Rotation paths and how fast each direction turns (degrees each step):
Each turn is a multiple of 5 degrees from 10 to 175, or 0.
Each row of a path follows its step; steps can be skipped.

step 4: -8	-3	-14	9	2	-29	16	-6	2	2	-8	9	-2	5	-5	-12	-1	14	18	0	-5	18	11	-12	18	2	4	11	-1	-24	26	-14	1	13	-6	-3	-3	-14	5	2	-15	-17	11	-4	-16	-3	-2	-14	-2	-8	11	21	3	0	-16	5	-1	-9	-4	-1	2	-4	-23	-12	-7	-2	-4	7	1	-4	-2	-7	-4	13	3	-5	1	-18	-7	-16	-9	-3	-15	6
step 5: 1	-2	10	-12	-7	-17	11	2	-4	-16	-6	12	7	-1	-21	8	0	-3	10	-3	-13	3	7	-8	3	4	17	16	3	7	9	5	0	-2	-2	-16	-13	-19	31	15	11	2	-1	7	-8	-4	-4	4	23	-6	-17	-3	-4	14	-10	-4	-12	18	1	5	-13	4	4	-5	-1	11	-9	6	13	-6	-3	-2	-8	1	9	25	16	15	3	-14	-16	-8	10	2
step 6: -3	9	-8	2	-7	4	23	4	12	24	-1	29	-18	-2	1	-8	3	10	8	-5	11	8	5	-15	-13	-1	-6	10	17	12	11	3	-4	6	-22	-6	-12	-15	9	14	-4	8	13	4	10	4	9	-2	0	-2	-1	1	-8	0	3	14	8	13	-32	-1	-4	-17	17	1	1	-3	-3	-7	-6	11	2	-14	-4	-3	6	-5	-10	15	12	-4	3	-16	8	-2
step 10: 1	-16	-5	-16	-10	-4	3	-2	1	-3	-7	-4	-14	-30	-3	0	-19	1	-7	-17	-11	4	-2	9	2	1	11	15	-8	4	12	-13	-13	0	-4	-6	13	-8	15	4	6	-7	20	-11	-15	11	-2	-11	-2	7	-7	10	-30	6	-23	10	7	7	-11	10	-11	0	-14	-4	5	-3	-11	-6	8	0	3	-3	25	-4	7	-9	-11	-6	-22	-8	-10	-9	0	1
step 22: 4	-1	-12	-16	4	-17	-2	-4	6	7	7	10	12	-9	-28	10	5	8	7	-13	-3	3	9	-2	13	-7	-9	8	0	4	23	-9	2	7	-14	-7	10	-11	5	-1	12	3	-6	4	5	3	-17	-8	2	-3	11	12	-16	-2	-13	1	8	13	-9	-2	3	13	-16	-21	-5	18	-12	-15	-18	-27	-3	10	22	-9	-5	13	-14	-6	0	5	-1	2	9	-6
step 24: 10	-3	-14	13	-3	-8	-4	6	12	-10	-1	28	5	8	-11	3	-3	3	-1	-7	3	-5	-12	-4	9	24	-1	8	7	-5	31	-9	1	9	-17	-4	-13	-9	0	-5	-5	3	-20	7	0	-10	13	-9	5	-7	-15	-11	2	-5	19	11	2	2	9	18	6	-14	17	-7	0	-6	-3	8	-21	11	0	3	16	-8	29	-8	2	11	2	-2	-11	-5	2	4
step 25: -15	0	-14	3	18	-9	4	-1	32	9	17	15	-7	10	-4	-21	-8	-6	6	8	-2	8	-11	1	10	-1	-8	-8	17	10	4	9	9	-1	-12	-18	-5	-17	0	0	7	8	5	16	5	-16	-5	7	-20	7	-19	12	2	6	-6	13	-4	4	6	6	-6	3	-13	-2	15	-2	-16	-6	11	-1	-1	-5	24	-6	-9	15	4	2	-17	-3	-13	2	-9	4
Directions:
-2	-3	1	-1	0	-3	1	-7	-1	1	1	0	3	1	0	0	0	2	5	-4	-2	0	0	-2	-1	1	0	0	-4	-1	2	-4	-3	1	2	-3	2	4	2	1	4	0	0	0	3	-2	-1	1	-3	-2	3	-3	0	-3	-1	0	-4	5	0	1	-4	1	0	0	1	-3	4	1	-2	1	-3	2	-2	1	-2	2	-1	-3	2	0	1	0	-2	3 -> 80
3	-2	-2	-3	-1	-2	-3	-2	-1	0	0	1	4	1	0	-2	1	0	-3	-2	2	1	0	-2	2	2	-1	-7	-4	-7	-2	1	-2	2	1	4	-2	-2	2	0	-2	-4	-4	1	-2	1	0	-2	-1	2	-2	0	0	0	-1	2	1	-4	-5	-2	-4	-2	3	3	0	0	1	0	-2	3	1	1	1	3	-1	-1	-2	1	1	3	1	3	1	-2 -> 90
1	2	-1	-4	1	0	-2	-2	-1	0	-3	-2	-3	0	2	-1	-3	2	-2	4	1	-4	0	-3	4	-1	0	-1	2	-2	-1	-5	2	1	-3	0	-2	2	-2	2	2	3	2	2	0	-4	2	3	2	-5	0	-2	-2	1	-3	3	-1	3	0	-1	-2	0	2	-2	-1	0	-2	3	1	3	5	1	3	-3	0	-3	-1	-2	-3	1	4	0	1	0 -> 100
-1	1	2	2	-1	1	2	-3	-3	2	-1	1	-2	-2	0	-1	1	2	1	2	-1	5	0	1	-3	-1	-3	-3	1	-2	5	2	0	-1	-2	2	-5	-1	-1	4	-4	0	3	1	2	4	1	2	-1	-1	5	-2	3	-3	0	-1	-1	0	0	2	4	-2	2	2	-4	-2	0	3	-4	-2	2	4	1	2	2	-4	0	1	1	-2	0	3	-2	2 -> 145

step 6: 16	11	-2	2	24	10	9	-28	8	-4	5	1	-2	-14	6	7	4	1	-3	6	2	7	-4	-6	9	-10	9	8	-17	13	-4	0	16	-12	7	-8	-10	16	-5	-7	-9	14	-11	-4	-2	8	4	-2	-1	-19	-3	4	-7	11	5	22	-12	-4	18	5	15	-9	11	9	5	12	4	-10	3	0	12	0	-10	-8	25	-12	-8	-17	2	3	-11	-12	-7	4
step 8: 7	-13	-4	-11	12	3	-4	-12	-18	14	-2	6	-8	10	-4	-11	6	-10	-11	-1	-7	-8	4	-5	-2	21	4	4	-9	-6	12	10	23	7	-12	2	8	-30	4	10	1	-14	-2	0	-2	10	4	5	9	8	19	-2	9	2	-10	24	13	2	-4	7	16	5	5	-5	-21	-12	-5	7	7	-23	14	7	-8	-4	-7	10	-9	-2	17	3	-7	-4	6	3
step 11: 15	-6	13	-6	3	-16	16	-15	19	-5	-17	11	2	10	5	2	5	-10	4	-1	0	20	-8	5	-3	9	-10	-3	-5	6	7	6	-22	-13	15	-1	-10	0	20	-10	5	4	-1	12	-9	22	1	0	-4	1	-3	1	16	-1	-12	9	-3	-15	3	-2	6	8	-6	-1	8	8	18	2	-20	-14	20	0	9	-5	-13	-13	13	1	-3	-7	-9	0	7	22
step 13: -5	5	-7	-6	-3	19	-17	-6	-2	5	-1	6	-15	-18	11	13	13	4	-16	-14	-14	9	-1	3	-20	-2	16	4	-9	7	20	-6	-10	-8	4	-6	1	3	4	-19	-5	-6	20	1	1	-5	-6	3	12	-7	-6	-10	8	-2	-8	2	8	-7	21	-2	-4	7	21	7	-4	-14	-29	7	6	3	18	11	-9	5	2	8	-2	8	2	-1	4	-15	0	8
step 15: -10	9	6	-16	2	-2	-1	-18	-19	15	-7	-12	3	15	7	2	-3	4	-6	-17	-2	-9	-2	-2	-13	-4	-11	-5	-5	5	-11	4	4	0	-8	-3	22	-1	5	-12	-7	-13	4	6	-11	0	-4	-11	-2	16	-9	15	-2	-1	-10	14	2	33	-18	-15	-10	5	0	14	-22	25	0	-2	0	7	2	2	-4	-3	10	-8	19	-5	-1	-3	0	8	7	-4
step 17: 10	-2	13	-3	-24	10	8	-7	-2	-10	4	9	10	15	-9	8	6	13	19	1	-5	14	-17	-1	-8	1	7	8	2	2	-17	-20	0	1	17	9	-4	7	-16	4	-8	-8	-6	11	-22	14	3	5	-6	2	4	-24	5	-6	9	4	0	-10	-4	-1	13	1	7	9	-11	1	13	-1	-11	3	-8	-2	-4	6	6	-10	11	-3	25	5	-4	-19	-6	22
step 30: 0	-1	3	-17	-13	-4	1	-6	-10	13	-18	2	15	32	9	-4	-2	-1	-4	13	12	-7	-5	-1	-7	14	-12	2	9	0	-6	6	-26	3	3	-2	5	1	4	-3	-13	-3	19	-8	-1	8	-2	-6	-9	19	-20	4	9	-1	-6	-18	1	-9	-13	10	3	3	-2	-2	0	25	17	8	-12	16	13	-3	-13	-4	-6	3	-5	-15	10	-7	-13	-7	2	5
Directions:
6	-3	3	3	-4	1	-2	-1	-2	-2	3	0	-1	-2	-1	3	2	2	1	0	-1	2	2	1	2	-2	-1	-1	-1	0	1	6	1	0	0	4	2	4	-3	0	3	-2	-1	-1	-4	0	1	-1	1	-3	-3	-4	-2	3	-1	-1	-3	0	1	1	-1	-3	3	1	2	-2	-2	-1	-3	2	1	-1	-5	2	2	3	1	-1	0	0	3	-4	-2	-1 -> 95
3	1	2	1	1	2	0	-1	3	-2	4	1	-4	1	2	0	-4	-3	-3	1	2	0	1	2	-2	0	1	0	1	-4	2	0	3	-5	6	-1	-4	-1	-2	-2	1	0	2	-3	2	-2	-2	-1	0	0	-1	1	-2	-5	1	2	0	-1	2	-4	-3	-1	-2	-1	1	1	-1	0	1	3	3	4	3	-1	1	0	-4	-1	3	-1	2	-1	-3	2 -> 55
1	1	0	1	0	0	-1	-7	-4	-1	2	0	1	0	-2	1	-1	1	1	-5	0	2	-1	0	3	0	0	-1	5	2	-5	3	2	2	-1	-1	-3	3	-1	3	-2	-1	0	-2	0	3	0	-1	2	-1	2	4	0	-4	-2	-3	0	0	0	2	1	3	-2	-2	2	3	1	4	1	-1	2	4	-2	2	0	-2	0	-3	-1	-4	-2	4	-4	1 -> 120
-3	-1	-1	1	1	0	-2	-4	-2	-1	4	3	-2	-2	-3	-3	0	-5	-1	-1	1	-2	-4	6	-1	-1	-2	-2	1	-1	1	4	3	-3	-5	2	1	1	0	1	-2	2	4	2	-1	3	0	-1	0	1	-1	0	-3	-1	2	0	-2	2	-4	1	-2	2	6	3	-2	-2	-2	-2	1	-2	-2	-3	3	0	-1	2	-3	1	0	3	-1	1	1	0 -> 55
-1	2	-2	1	-3	0	2	0	-1	-1	2	5	1	-2	-2	-3	2	1	1	5	-3	3	0	-2	1	-5	5	0	-2	0	-1	-1	3	-5	-1	1	-5	-3	0	2	3	3	1	2	-3	0	-1	-2	4	2	-2	-4	0	-2	-2	-1	-1	2	3	1	2	2	-3	0	-1	-1	3	-2	3	-1	2	1	0	1	0	-1	4	2	0	0	-4	-1	1	0 -> 70

step 2: 0	7	12	6	4	3	-6	-11	17	-8	-6	-15	3	-1	7	-1	-15	-9	-12	-8	0	-6	8	11	-5	-20	1	4	-6	15	2	-4	-16	16	1	0	24	-16	10	-5	1	6	1	-12	-2	-19	18	3	-6	-4	-2	-8	9	7	6	-9	13	21	19	8	-11	-16	-3	9	-1	0	-7	-7	4	1	12	6	-3	6	20	3	-7	-24	11	-16	-4	5	14	12
step 6: -7	15	-10	-6	-1	-23	-6	-24	7	4	-6	-15	-13	-8	7	-12	-6	2	1	-4	1	2	0	0	-14	12	3	-3	5	0	-17	-13	-9	-2	-6	2	2	-10	8	-2	-9	-13	9	-2	6	10	14	10	18	-9	2	10	4	-12	19	6	7	7	9	-16	10	0	-20	-11	-2	13	-15	-16	-11	12	15	-11	-9	26	-1	5	9	3	-2	-4	17	3	2	-4
step 9: -2	-3	-9	9	7	-2	-7	-8	1	-10	14	2	0	12	-1	-8	-13	16	2	0	-7	-1	-6	-6	-1	1	-23	2	10	21	2	6	-17	6	11	-12	4	-16	3	4	11	7	5	18	6	13	-10	10	15	-22	-6	19	7	8	15	1	0	-16	5	-4	16	-2	7	14	11	16	-1	-12	0	-28	-2	14	-7	0	-1	-3	9	4	21	-1	11	-3	-1	2
step 16: -2	12	-5	-6	10	-3	-1	9	-13	3	-1	-1	-16	-7	9	9	6	-9	-12	-4	-21	4	-13	4	-20	-8	0	4	-3	8	-1	-2	-10	-12	-3	-7	-14	17	1	11	2	18	9	2	1	-8	3	1	3	-27	3	-14	-1	3	-17	-16	-3	11	14	-8	4	-1	-20	1	7	12	-4	-10	10	6	-5	2	-20	7	-1	-14	-12	0	17	-16	-24	-3	8	-6
step 18: 1	6	10	14	4	-2	2	-26	4	-4	2	0	13	2	10	-17	10	13	-17	-3	0	18	-3	5	0	-1	-8	-7	20	-13	5	8	-11	16	5	-10	11	-15	-8	-2	1	-9	-8	-1	3	-8	3	0	-5	-2	18	-19	1	6	23	0	12	3	3	1	9	-2	25	-7	4	-10	-7	-19	-8	-11	19	2	10	20	-6	-2	-12	-11	-8	-7	0	5	-12	-2
step 21: -17	10	9	-6	-8	4	-22	-13	2	23	0	2	-2	1	10	-16	4	-15	-5	4	-13	-1	-6	-1	2	2	5	-14	14	4	-14	1	-10	10	6	7	-9	1	14	-3	0	-4	-12	2	9	-10	11	12	1	-6	8	4	8	14	6	-12	-3	-3	22	4	-21	2	2	-5	-8	7	9	-4	-18	-23	-9	8	-19	8	-6	17	0	-5	20	-16	-5	-3	0	14
step 30: 2	13	12	9	16	-1	16	2	1	-11	17	-2	-17	3	4	22	-1	-11	-4	8	-12	6	4	7	7	5	0	22	4	9	2	12	16	0	1	1	3	-3	4	4	5	-8	12	-2	25	-14	7	9	-5	-3	25	-8	12	-3	-6	-3	-6	1	19	9	-6	3	28	7	-7	3	7	-5	-1	-7	-18	11	3	19	-6	5	0	-16	-3	-7	-13	15	-2	-2
Directions:
0	-1	-4	1	-3	2	1	1	1	2	-4	-6	-3	-1	-1	-1	-2	2	3	3	0	-4	-4	2	-1	-2	-4	1	0	-1	-2	0	-1	-2	0	-1	0	0	1	3	0	0	-1	-1	-1	-2	-1	2	2	-2	-2	-2	3	2	3	2	0	0	2	1	0	-4	0	1	-3	0	-3	0	6	3	-3	2	-5	3	3	3	3	0	2	-1	4	0	-1	1 -> 100
7	-1	-1	4	0	3	-1	-1	-2	-4	1	-1	4	-2	-2	3	2	-1	-1	-4	1	0	1	0	3	2	-5	2	1	-2	1	1	0	-3	1	-2	3	-3	1	2	-3	-2	-2	6	-1	-1	-2	-1	-1	0	2	-1	0	-1	3	-1	1	0	-1	2	-1	-1	-2	3	-1	-1	2	-1	0	-3	-2	3	6	0	4	-1	1	4	2	-1	1	2	1	0 -> 70
1	-3	2	5	-2	1	2	-1	-2	-2	0	-3	-3	2	-1	3	3	-2	-1	1	0	1	4	-2	1	-4	-3	-3	1	3	-1	0	0	4	0	-1	-1	-5	0	-2	1	-3	-3	-6	2	2	2	2	1	-2	0	1	3	1	-1	-3	2	1	0	-1	-2	-1	-1	-4	0	2	-1	0	-3	-2	-3	1	2	1	-3	-1	-2	0	-3	-3	4	-3	-3	2 -> 115
0	-3	1	-2	0	1	-1	-2	1	2	3	0	0	2	-1	-2	1	7	0	1	-3	1	0	2	1	-1	-2	0	1	0	-1	3	-2	1	-1	-3	1	-5	-1	2	-2	2	-1	1	-1	3	-3	-1	1	2	3	-2	-3	0	3	0	-4	-3	-3	3	2	-2	2	-1	2	1	-3	5	-2	3	-2	3	0	-2	-5	0	-4	-1	2	6	2	1	-2	0 -> 80
-1	-6	1	1	0	3	-2	-2	3	-3	1	2	-3	2	-1	2	-3	1	1	2	-3	0	2	-2	-1	2	0	4	0	1	5	2	0	0	-2	-2	-1	3	0	1	-2	1	1	2	3	0	-1	-3	2	2	-3	3	0	-3	1	-2	2	5	2	1	-1	-5	1	1	2	6	-1	-2	2	1	-2	-2	-1	2	-1	0	0	-1	-2	0	-5	-2	-2	-2 -> 100
-4	8	0	-1	-4	-3	3	-2	-3	2	0	-1	4	6	-1	-2	-1	-2	1	2	3	4	2	0	-2	-1	-3	-2	-2	-2	2	-1	-3	1	-2	-1	2	0	2	1	-1	-2	1	3	-4	1	-3	2	3	-2	-3	-2	-1	-1	0	0	0	0	0	2	1	1	-1	0	-1	7	-3	1	0	-1	-3	2	2	2	-1	-2	4	1	-1	-3	-3	-1	-1	-1 -> 115
-1	-2	0	-1	-2	-1	0	-4	-1	5	0	2	-3	-2	1	-5	2	0	-1	-4	-1	2	-1	-1	-6	3	-4	-1	2	-4	3	0	1	-1	3	-1	-1	3	-3	0	-1	3	0	-2	-2	-4	-2	4	-3	1	-1	0	0	3	0	-2	-1	4	0	0	-2	0	-3	-2	-3	2	4	2	-1	0	0	-1	0	1	0	-2	-4	3	-1	-1	1	4	-3	2 -> 140
5	1	0	-4	2	1	-3	-2	-3	-1	-1	3	1	-2	3	2	0	-2	2	0	-1	-1	-2	-7	-1	1	3	-2	1	-2	-3	1	0	2	-1	-2	-4	-1	2	1	-3	2	-2	0	-4	1	-4	-5	3	-3	0	0	1	3	-2	-3	-1	-1	1	2	0	2	-1	3	-1	1	-1	0	0	2	-1	-2	-1	0	-3	4	-2	2	0	-5	3	-1	-2	0 -> 65
